In the rows, zero is written as 128.
Named moves, each a turn or a mirror, and the order they were made in; the first pair answered:
fizo:
[ 98 104 106 108 124 108 110 121 100 120 142 118] -> [106 101 123 109 112 109 102 132  92 126 134 132]
[ 99 143 153 138 130 106 108  99 105 103 103 116] -> [104 137 163 140 128 103 103 103 101 109 102 126]
[106 153 107 136 129  67 109 119  76 125  79  99] -> [120 147 127 140 120  71 101 131  70 127  74 116]
tipe:
[117 138 121 139 122 103  91 117 113 133 132 111] -> [126 133 129 138 124 109  91 124 109 141 137 123]
[ 98 133 120 131  68 119 151 111 170  72  59  96] -> [172 103 186 137  93 156 107 174 117 147 101 205]
[110 122 160 128  78  86 110 122 119 118 110 131] -> [116 118 167 127  84  98 103 128 112 126 119 142]
[120 150 112 157  92 150 138 110 160  99 139  91] -> [158 130 148 156 107 173 117 146 126 137 163 149]
veri:
[128 137 146 137 129 141 141 120 115 123 142 104] -> [125 135 143 140 123 141 142 118 109 120 135 106]
[146 118 154 107 150 158 104 109 135 144 170 148] -> [133 125 136 109 158 122  96  93 122 140 175 125]
[104 143 121 117 104  51 129  98  66 136 112 134] -> [127 128 152 112  67  79 137 129  81 127  77 164]
Then:
Between the rows of a pair lie 2 to 3 moves.
[197 118 153 128 149 152 132 114 129 156 167 142] -> [161 136 112 129 160 139 141  85 152 139 169  90] : fizo then tipe
[140 145 116 128 173 136 116 129 116 173 168 106] -> [108 155  93 123 141 109 132 109 136 133 133  65] : fizo then tipe
[135  76 131 120  71 133 112 121 145  98 120  93] -> [153  81 126 116 129 158 103 129 137 136 188 113] : tipe then veri then veri
[195  75 182 126 130 194 122 172 147 151 139 209] -> [186  72 194 139  95 126  97 165  92 140 104 214] : fizo then veri then fizo
[124 139  94 136 162 139 132 113 126 121 179 100] -> [108 142  91 134 135 120 141 105 134  95 143  83] : tipe then fizo then tipe
[145 114 141 123  44 176 190 126 155  71 104 131] -> [170 112 142 120 116 222 179 139 143 130 182 156] : tipe then veri
[176 110 174 125 110 182 119 174 141 154 111 196] -> [128 136 100 125 207 134 103 116 104 178 203 135] : veri then veri
[158 122 158 121 123 163 139 169 114 140 153 161] -> [123 139 121 126 162 120 129 135  86 140 190 119] : veri then veri
[150 127 137 125 154 163 129 141 132 149 146 147] -> [154 124 154 125 128 159 125 151 127 144 130 158] : fizo then tipe then fizo
[148 101 137 127 125 187 158 158 166 156 113 158] -> [151 105 129 127 157 177 139 151 144 178 147 156] : veri then fizo
[177 139 181 117 150 193 120 183  93 153 108 173] -> [ 92 172  85 119 203 115 118 103  80 134 148  70] : veri then veri then tipe
[128 111 146 145 102 117 124 143  82 128 128 156] -> [ 97 132 116 134  96 130 157 122 136 100 114 105] : tipe then veri then fizo
[114 121 115 140 151  95 153 106 115 143 166 119] -> [133 109 134 141 150 100 143 127 102 158 162 152] : tipe then fizo
[113 121 118 126  98  86 124 130 120 101  90 149] -> [150 111 137 124 134 122 110 153 107 141 133 185] : fizo then tipe then veri
[176 131 135 153 140 133  80 209 134 160 163 154] -> [116 154  94 146  89 104 123 167 185  88  97  76] : tipe then veri
[147 155 123 125 151 157 140 129 149 134 137 140] -> [154 143 146 129 124 136 118 146 121 133 112 161] : tipe then veri then fizo
[110 127 105 144 170  73  99 118  75 134 160 116] -> [154 102 157 142 113  94 100 165  82 124 104 169] : fizo then veri then veri
[140 109 143 132 169 184 131 137 131 178 166 147] -> [ 81 128 100 131 131 130 153  89 155 113 115  72] : tipe then veri
[118 120 142 141  82 114 133 121 118 127  82 111] -> [ 97 141 104 140 117 125 140 104 136 131 117  76] : tipe then fizo
[ 90 138  85 116 148 110 140  96 138 117 138  73] -> [132 122 145 110  93 170 155 151 172 106  82 136] : veri then veri then veri
[ 88 151  80 123 120 107 156  94 164 102 121  79] -> [117 137 116 126  78 142 166 120 186  95  82 116] : veri then veri
[138 136 116 135 145 170 131 139 122 142 147 144] -> [138 130 139 146 105 139 128 146 107 123 110 157] : tipe then veri then fizo
[147 114 159 131 109 110 105 154 104 128 121 155] -> [113 132 124 121 105 121 138 127 160  97 109 100] : tipe then veri then fizo
[ 97 150 137 119 141 121 117 122 148  99 103  88] -> [105 149 130 117 181 136 108 123 143 128 147 101] : tipe then fizo
[143 119 138 124 156 140 112 136 106 165 165 151] -> [147 109 163 130 104 118 115 146 107 136 114 159] : tipe then fizo
[166 126 146 113 148 222 146 146 169 149 153 163] -> [129 150 105 112 159 211 161 118 193 129 153 109] : fizo then tipe
[151 161 110 115 124 203 138 132 143 141 172 125] -> [105 173  74 115  99 131 137  99 124 100 142  77] : tipe then veri then veri
